A single turn carries every row of the set below to another of its rows. Some are shown first; where does it send the rows asked next?
Neros: [  6  15  16 -13  -3  30  23 -13 -37  12 -20   8 -12  -4 -13  -7  -8  -2
 -27  -3  42 -18   7   2 -14  13  -1  10  15  15   5 -10  -5   1  -1   1
 -11  -8  10  -1 -14   7  -8 -16  -8   0  16 -28]
zek: [ -4   9  17   9  -4  28  18 -10  27  13   8 -10  20  -2  -8  11  17  -6
   5   5  15  32   0  -8  25  -5  18  13  -4 -13  10 -16   1   3   8 -17
 -16  -8 -13  13   3   6  -4   8  -6  19  29 -17]
fev: [ -3  -8   9 -23 -16  21   6  -7  25   4   3  -9  23   5 -15   7  11  -3
   1  -5  25  33  10   3   0 -15  28   0   6  -4  -8 -16  -8  -3  12  -6
  -7  -7  -5   4   1  20 -16   2   8  11  17 -11]
Tuki: [  7 -32 -13  -7 -16  27   6  -9 -11  15   0   2 -14 -21  19 -20  11 -29
  -3  -8  -2   6   4  24   8  -4 -21  17  -4  20  -3 -12 -12  -6  29  10
 -13  -3   1  12  -8   3  -4 -31   5 -20   2 -21]
nale: [-12   8  -4 -19  28  14  28   0   1  -1  24  -4 -16 -10 -18   0   6  17
  19 -14 -34  31  23 -10   7  -1  -6  -3  13   9   7  -9   3  16  -4  -1
 -21   5   3  -9 -17  13  14 -27  17 -11  11   0]
kati: [  6  15 -20  28  15  16  21   0   9   5   3  -6  18 -17 -17 -13   7  -8
  32  -6  28   6  -6 -27   9  -3 -35  12   6 -11   8 -10 -13  11   0  -7
 -17 -10  -4  -5 -10  -1 -25  -1  -6 -18  20 -11]
mivo: [ 23   5   9  -3   9  38  18   5 -21  -1  20  18 -15 -14  -8   6 -17  -7
  -2  -8  32   4   8  -9  -1  20  -4  16  12 -10   6   1 -17  -5 -11   4
   1  -9  17   8 -18   2  18  -3 -15  20  -6 -20]
Zevu: [ 14 -20   1  -2   0  39   9 -25  -9  12  13  12 -34 -26   7 -29   0 -11
  -1  -1 -25  18  -4  20  32   5 -21  17 -17  -8   0 -10 -17  -2  19   2
  -9  -3   5   8  -8   0 -15 -18  -3  -4  17 -24]
gif: [  5   9   5  12   1  32   6  -1  22   6  26  -8  10   8  -8  -1  15   8
  17  -8  23  21   3  -8   1 -12  16  12  15  10  12   1   2  -7  20  -9
 -25  -8  -2  -2  -9   8  11   1  -2  22  45 -23]
Tir: [ 12  -5 -17 -13   0  25  12  -3  -3  -5   6  14 -49  -9 -15  -2  32 -23
 -15   6 -13  19 -25  -6   0  14 -10  27  17   5 -20 -23 -11 -19  -2  -8
  -4 -14  -7  17  -6  -1  -7  -7  18  16   3   4]
tok: [ 12  -2  -4 -12   6  14   7  -7 -24  -9  -3  20 -32 -14 -20   2  41   4
 -24  -4 -12  25 -21 -11  15   5  -8  42  12  24   9 -21 -13  -2  -5 -15
 -12 -11   7   0 -25 -13   9 -15  15   2  18 -26]
kob: [  6   4  -8  -4  11  31  32 -10   1   9 -11 -11  11 -13 -30 -28  13  26
  21 -13  18  11   3  -5   4   0  -2  11   3  -4   4 -29   3  11 -26 -10
 -13 -12   9  -1 -19  11 -49  -7  -7  -2   8 -10]
duta: [ -1  -4 -28   0  25  16  17  -5   4   1  -4  16  15 -22 -27 -17  -5  26
  18   1  29  17  10  16   5 -16 -17   1   3  -5   6 -15 -13  19 -13  -8
 -13   1   4  -3 -21  11 -34 -24 -18   3  16  -6]
dula: [  4   7 -21  13  -1  29  30   6   3   8  10 -31  12  -8 -22 -12   4   8
  17 -19  27  12  22  -5   4   3 -21  18   9   1  -1 -13  -8  20  -5 -19
 -10 -10 -16   0 -12  22 -37   7  -9 -11   5  -3]
kodem: [ 16 -30   8   6   1  12   2   0  -4  -9  10  -4 -30 -24 -22 -29 -11  -6
 -19   2  -8  22  16  -4   6   9 -24  24  13  24   0  -8   7  24   5  -8
  -5  -9  22  -5   7   4  -5  -8  13 -10  -7 -33]
boba: [  3   0  -5 -11   9   8  20 -11  -7  -8  -2   8 -38  -7 -22   0  18 -13
 -36   7 -14  15 -18  -8   1 -10 -21  22  18  17 -30 -14 -17   0  16  -4
 -21  -3 -23  11 -20  -1  -6 -18  20 -11  17  -7]
Nuto: [-22  14 -21 -15  -4  12  12  11  15  18  -7  -4 -15 -21  -7   3  14 -10
  14   0 -15  -3  21  -4  -5  -1 -20   9  14  28   8 -11  23 -10  -3 -20
 -12  -8   6   1   3  10 -12 -15  12 -12  22  20]
guluz: [  7  19   7 -13  -3  36  23 -12 -13  10 -14   2 -19  -5  -5   4 -12 -18
 -28  -3  26 -14   4  10   4  28 -10  -3  16  -7 -11  -7 -24   4  17   4
  -2 -11   1   8 -11  17 -25  -2 -17   5   4 -20]
tilu: [  2  17 -10  -3  21  14  19  -1  10  13  -1  -7 -21 -19 -25   8   3   7
   5   2 -25  26  16 -13  -3  -5 -12   8   4  18  10 -11  31   1 -27   3
 -10  -4   8  -6   7   6  -2 -10  27 -16  12   3]
Sigis: [ 13  13  -2   3   8   6  -5 -31  36   1  10  -3   6  -5 -21  -4   7  12
  -7  11  24  22  13  -7  -2 -17   4   4  12   0  15   3   3   7  19  -4
 -15  -4   2  -5  -4   6   0  -5   2  30  35 -22]
rozi: [ -5 -22  -2   8  -9  15  12  -3 -12  11  -4   2 -11 -26   1 -24  14 -20
 -16   2  -2  -8   1  -2  12   7 -24  28   5  25  -2 -13  19  12  22  -4
 -13 -17  21  13  17 -10 -16 -20  14  -9 -11 -22]
gekit: [  5   3 -45  12  18  20  15  -7   0   9  13   5   9 -11 -11 -30  14   3
  39  -3  38   4   3   2  -9   4 -24   4   8 -10  17 -16  -7   8  -9   0
 -16  -7  -3   0  -6   6 -13 -20  -8  13  14  -1]
Vod: [ -1   9 -23 -14   6  18  16 -10 -23   1  15   0 -37  -6 -18  -5  44   7
 -45  -9 -13  10   2   7   0  10 -15  32  20  26 -12 -13  -9   4  14 -11
 -14 -12  -8   8  -5   4  -4 -15  16  15  14 -17]
Zop: [ -5 -16 -12 -13   3  16   9   9  -9 -13  15  20 -33 -19 -13   6  26 -12
 -21   6 -14  27  -2   0  16   4 -16  40  18  15  -5 -16 -24  -3   4 -35
  -6  -5  -9  20 -25   0  12 -14  -5  15  10   2]
mota: [  9  10  23  -5   2  37  35  -2 -10   3   3  12 -15  -6   3  -3 -16 -19
  -4   2  23  -8  -6 -16  12  26  -6   3  16 -18 -11  -6 -22   3  11   2
 -12  -6  -1  18 -30   2   3  -6 -20   7  -4  -9]
luk: [  1  15  16  -6  16  22  17  -8 -29   5   4  21  -4 -27 -16   2 -10   6
 -28  -1  31 -11  19  -8  -1   9 -14  21  11  -1  14   3  -8   3  -8 -15
  -3  -4  23  13  -9  -4   3 -14 -22  18  10 -28]
Lozef: [ -7  14 -23 -20   8  22  21 -13   3   8  13   5 -23 -10  -3  10  23  11
  30 -13 -30  15   5   3  38  19  -5  -4  -1   2  18 -15  -7  14   7   0
 -13 -11   7 -19 -10   9  -3 -17  12   5  16   9]
kof: [  6 -29  17   0   0  37  18  -7 -19  -2  33   4 -41 -11 -10 -53  -6   5
   6  -5 -22  17   8   3  13  11 -11  19   8  12  -5  -8  -2  10   9 -14
 -16  -6  13   2 -10   4  -4 -18   2   2  12 -20]
Karo: [ -3   5 -21 -24 -14   4  10  -8  16   8 -22  -1 -22 -19   3  11  15 -13
  27  -1 -12  13   8   1  19   4 -16   2   3  15  25 -21  -8   2   6  -8
  -9  -6  -1 -18 -24  12  -1 -19   8 -21  28  11]
zoruf: [ -6   1   8 -10 -11  12  14 -23  17   7   4   8  14   9 -22  -8   8  14
   1  14  29   5  -1  -4   3 -19  25   0   7   7  -3  -5  17   8  14  -7
 -21 -11   1   0   1   3 -20 -12  12  32  25   2]

nale goes to Nuto
Neros goes to mota
Now these:
Tir goes to tok
duta goes to dula
Tuki goes to kof
fev goes to gif

A single turn carries every row of the set below to another of its rows. Some are shown first; where does it send the rows asked next?
Dakep: [-27   0   0   5  12  -5  -1  -9  -3  -9   0   3 -16  16  -1   8 -27   4
 -18   2  20  -2  -4  17  -4   1  -2 -19  24  38 -17  16  -5  -2   2  -5
   2  12  -2   6   2   7  -1  -8  -1   3   8]
pazo: [ 13  -2   2  -2 -27   3   1  -6   8   8  -2   6 -23 -15  13 -21  29  -1
   3   2 -24 -15  20  -8   6   6 -11  -9 -20 -37  15 -10  10  32   0   1
   7   0  21 -13 -14   5  12   1  -1  10  -4]
ruro: [-31   2  -4  -6   5  -2  -4  -7  -1  -2  11  -1 -15  18   6   1 -31   6
 -17   7  18  -1   2  13  -2  -1 -10 -20  22  38 -14  15  -8  -2   4  -9
  -1  10   3   6   1  -3   1  -5  -9   0  12]
kibo: [ -6  -1  -6   3  -7   1  15  -7   8   3  -1   6  10 -25 -10   2 -26  -9
  -1 -11  -4  -7  10  13  -2   9   9  46  19 -13 -21 -11  -3 -25  11  -5
 -18   5  15   4  -4   4   8  -6   7   0  -7]
lubi: [  0   6  11  -7 -13  -2  -1   6   0   3  -1   8   0 -22  14   8 -17  -8
  -7  -3 -19  -7  -3   4   1  -1   6 -38 -33  -4  28   2  -9 -21  -6  -1
 -25   6   4  -9   3   1 -30   5   0  16  12]
porat: [  4   7  -8  -8 -16  12   7   8  16  23  20   3  -8  36   7  17  -1  13
   3 -10  -2   0  20 -17   9  -4   6 -27   9 -12   1  12   5  19  -7  -9
  29   1  -6 -24  -6  -3  -9   3   1   2  11]
Rula: [ -8   2 -12  -8 -10  -1   6   0   3   1   7   0   7 -22 -14  -1 -27 -10
  -5  -2  -4  -9  15   7  -4   4   1  47  20 -16 -17 -15  -3 -22  14  -9
 -19   2  18   3  -1  -4   8  -4  -2  -2   2]
panan: [  2   5  13  -5  -2  -6  -5   7  -5  -5 -14   5   5 -22   4   8 -16 -13
 -18  -3 -18  -6  -2  10  -2   1  11 -33 -32  -5  33   0  -9 -17  -7   0
 -20   7   0  -3   4   5 -32   1   5   7  10]
viz: [-11   1 -15 -10 -16   4  10  -6   7   6  12  -1   4 -21  -7   0 -26  -7
   0  -2  -5 -10  13   6  -4   5  -1  42  20 -14 -19 -14  -5 -25  13  -9
 -21   1  18   2  -3  -7   8  -2  -4   3   5]
mana: [ 13  -1   3  -4 -17  -5  -3   2   1  -1  -9   5 -20 -12   1 -23  29  -4
 -10   8 -23 -14  23  -4   0   5  -7  -2 -21 -38  19 -13   9  36   1  -1
  10   0  14  -5 -10   7   9  -6   1   2  -4]
kimin: [-29   2   0   6   2   3   4 -12   4  -2   9   4 -19  14  10   8 -31   8
  -9  -2  18  -2  -3  14   0   2  -7 -25  23  41 -18  18  -7  -6   3  -4
  -3  11   2   2  -1   3   1  -4  -3   9   7]
zanes: [  2   9 -11 -13 -10   7  -1  15   6  16  17   0  -4  40   0  12  -2   6
  -8  -4  -2   2  23 -18   5  -5   7 -21   9 -14   4   6   6  23  -3 -14
  35   2  -7 -19  -4  -4 -10   0  -1  -7  15]
Puf: [  4   3  13  -3  -8  -4  -1   6  -4  -2 -11   6   1 -25   9  11 -19 -10
 -11  -5 -17  -6  -2  10   1   0  11 -39 -32  -3  31   4  -7 -22  -9   1
 -22   7   0  -5   6   3 -29   4   6  13   8]
didib: [-27   0   4   7   7  -4   4 -10   2  -4   3   4 -16  13   7   9 -30   4
 -12  -2  21  -2  -6  19  -1   0  -3 -23  23  40 -18  19  -5  -7   1  -4
  -2  13   1   3   1   6   0  -5   2   9   5]
sofaz: [ -6   4 -14   1  15  -1  -8  -1  -5  10  -3  -9   1  -6 -10   7  48  -7
 -12   7  -9   1  12 -32  -8   3   7  17  -8   3 -14   9   5 -29  -1  -2
   4  -8  -8  -1  -2  -3   0  27   3  -3 -10]
sebu: [ 19  -4  10   9 -19  -3   4  -5   4   3 -17   8 -20 -19   7 -16  31  -3
  -3  -2 -23 -14  15   0   5   8  -1  -8 -21 -33  15  -8  13  32  -3   3
  10   0  16  -9 -10  13   9  -5   8   7 -10]
buvek: [ 13  -4  -4   5   4   0  -5  -4   2  -2   3  -6   4   5  -5 -15  -2 -11
   8   4  -2  -1 -25  29  -6   3  -9   9  11  14  18 -22  -1  32  -3   5
  -3  -3   1  12   1  -2  19  10 -36  20  -2]
tapi: [-10   2 -12  -3 -18   4  14 -10  12  11  11   3   4 -23  -4   2 -29  -3
   5  -7  -4 -11  13   7  -1   6   0  42  20 -12 -21 -10  -8 -25   9  -5
 -23   0  20  -3  -5  -4  10  -2  -2   6   1]
pomar: [ -1   5   5 -18  -7  -8  -9  14  -6  -1   1   3   2 -17   7   3 -18 -10
 -21   5 -18  -9   3   3  -2  -3   3 -34 -32  -9  34  -2 -10 -19  -5  -4
 -23   3   1  -3   4  -5 -30   5  -4   6  16]
dag: [ 15  -4   0  12  -1   2   2 -11   6   3   5  -3   0   0   0  -9  -3  -8
  15  -3  -4  -2 -30  31  -5   7  -7   5   9  20  13 -18  -1  30  -6   6
  -4  -6   2   8   0   2  21  11 -36  24  -8]
boser: [ 18  -3   1  12   1   2   1  -8   5   0   0  -1   2   2  -3 -11   0 -12
  13   0  -4  -1 -27  33  -4   5  -6   7  11  19  15 -19  -3  29  -6   6
  -1  -5   0  12   1   4  21  10 -34  24  -6]
fir: [ 10   7   3   9  -6   7  10   7  15  13  -3   9  -3  30  -3  24   1   6
   0 -17   0   4  14  -5  10   0  23 -25  12  -8  -2  15  11  20  -9  -4
  33   5 -11 -21  -5  13 -10  -4  16   0   1]
vukif: [ 15  -6  -3   9   4  -1  -4  -4   2  -4   2  -3   3   4  -8 -12  -1 -13
   8   2  -3  -1 -28  34  -5   7  -8   9  10  16  17 -20  -1  31  -4   4
  -1  -2  -1  12   2   2  19  12 -33  21  -4]
ribiz: [ -2   5   5 -16 -13  -3  -5   8   1   4   4   2  -1 -20  12   8 -21  -7
 -11   3 -18  -7   2   3  -1  -3   2 -38 -31  -6  32  -2 -11 -20  -5  -2
 -23   4   4  -6   0  -7 -28   7  -4  11  14]
Pemi: [-33   1  -2  -2  11  -6  -6  -5  -2  -9   5  -1 -16  18   2   3 -30   2
 -20   5  19   0  -3  14  -6   2  -4 -19  23  37 -14  17  -6  -2   4  -7
  -1  13  -1   6   1   0   0  -7  -3   0  11]
Pero: [ 14  -4  -4   5  -4   3  -4  -7   7   4   9  -4  -4   3   1 -11   0  -9
  16   1  -7  -2 -28  28  -4   6 -11   6   9  16  16 -20  -5  30  -5   5
  -5  -3   4  11  -2  -2  20  16 -38  26  -4]
Gug: [-33   2  -4  -1   2   0  -1  -8   3  -1  13  -1 -18  17  11   6 -31   6
 -11   3  19  -4  -1  11   0   0 -11 -23  22  37 -16  15  -8  -5   2  -7
  -4  10   3   1  -1  -2   2  -1  -6   8  12]
Zedok: [  1   4   9 -13  -1  -8  -8  12  -8  -6  -9   1   4 -16   3   5 -17 -14
 -21   4 -18  -7   3   6  -5  -2   7 -31 -33  -7  34  -3 -12 -17  -4  -4
 -20   8  -4  -2   6   0 -30   2   2   3  14]
Gudi: [ -3   5 -12   8  13  -2  -6  -3  -2  13  -5  -7   2 -10  -8  10  48  -6
  -8   3  -9   1   9 -31  -4   6   9  15  -8   7 -19  11   7 -30  -3   0
   1  -5  -6  -2  -2   0   1  25   7   2 -11]
Fepi: [  7   8  -2   2 -14  12  12   5  17  22  10   7  -6  31   7  21   0  10
  10 -18  -4   1  15 -11  13  -3  16 -27   9  -6  -4  17   8  17  -9  -6
  29   3  -4 -24  -7   4  -9   2   9   6   5]
sed: [  8   7   0   4   1   3   4  13   6   6  -5   7  -1  34 -10  19   2   4
 -10 -11   1   2  16  -4   7  -3  22 -16  12 -11   3  11   8  22  -7  -9
  38   6 -11 -15  -1   9 -12  -7  16 -10   3]
mobig: [  5   9  -6  -7  -2   2  -2  17   4   8   8  -1  -1  38 -11  15   1   3
 -13  -5   0   3  21 -12   5  -5  14 -15  11 -14   6   6   7  25  -4 -10
  37   4 -12 -16  -2   2 -12  -5   7 -11  11]
lige: [ -9   5 -16  -1   6   1  -6  -3  -2  16   7  -8   0  -7   1   7  46  -5
  -6   7  -9   0  12 -38  -5   4   2  13  -8   6 -15   9   4 -33  -3  -1
   1 -10  -3  -3  -6  -8   2  30  -3   4  -5]
Fufes: [ 15  -3  -6   4   0   2  -4  -6   6   2   9  -6   1   5  -1 -12  -1 -11
  10   5  -4  -1 -25  28  -7   5 -12   7  11  16  17 -22  -4  31  -3   3
  -2  -8   1  12   0  -3  21  15 -41  22  -3]
rav: [ -8   5 -17  -3  11   0  -6  -1  -4  14   1  -8   1  -8  -4   6  47  -6
 -10  10  -9   2  13 -35  -4   4   4  17  -7   2 -15   7   5 -30  -1  -1
   3  -8  -6  -2  -3  -5   2  29   2   0  -7]
domub: [ -4   1 -10   2 -15   4  16 -11  11   6   4   3   7 -26  -8   4 -26  -5
   7 -12  -3 -10  11  11   1   6   6  41  22  -9 -21  -5  -4 -27   9  -5
 -22   3  19   0  -6   2   9  -4   6   6  -3]
Lede: [ -4   4 -12   9   9   2  -3  -5   1  15  -3  -8   0 -12  -3  11  46  -5
  -3  -1  -9   0   8 -31  -2   8   8  13  -7   6 -19  12   5 -32  -5   1
  -1  -9  -4  -2  -5   0   2  28   6   5 -11]
dazus: [ -4   4 -13   6   7   1  -2  -7   2  19   2  -9  -1  -9   0   8  47  -4
  -2   2  -8   1  12 -36  -3   5   7  11  -9   6 -17  12   3 -33  -4   1
  -3  -9  -3  -4  -6  -4   3  30   5   5  -9]
paref: [ 15  -2   7   6 -25   0   6  -7   8   5  -7   9 -21 -19  12 -15  30  -1
   5  -3 -21 -15  16  -2   7   7  -4 -10 -24 -33  15  -6  11  31  -4   4
   7   0  17 -11 -11   8  10   0   2  10 -11]
Tad: [ -6   2 -11   0  -7  -1  10  -4   2   0  -2   3   7 -21 -17  -1 -27  -8
  -6  -3  -5  -8  14  12  -7   7   6  48  22 -15 -18 -13  -6 -21  12  -8
 -16   6  13   7   0   1  10  -7   3  -2  -1]
bag: [ 17  -4   6   3 -14  -4  -3   0   1  -3 -16   7 -19 -15   2 -19  31  -6
  -9   2 -21 -14  18   0   0   6  -2  -3 -21 -34  17  -9  11  35  -2   1
  10   2  14  -6 -10  11   7  -7   7   1  -8]
dap: [ 11  -1   0  -6 -23   0  -4  -2   2   4   0   2 -21 -14   9 -22  29  -4
  -7   9 -23 -13  25  -7   2   5 -13  -6 -23 -39  17 -12   8  35   2  -2
   8  -1  18  -9 -11   3   9  -1  -6   5  -1]

Fufes goes to buvek
tapi goes to viz
Now these:
dap goes to mana
zanes goes to mobig

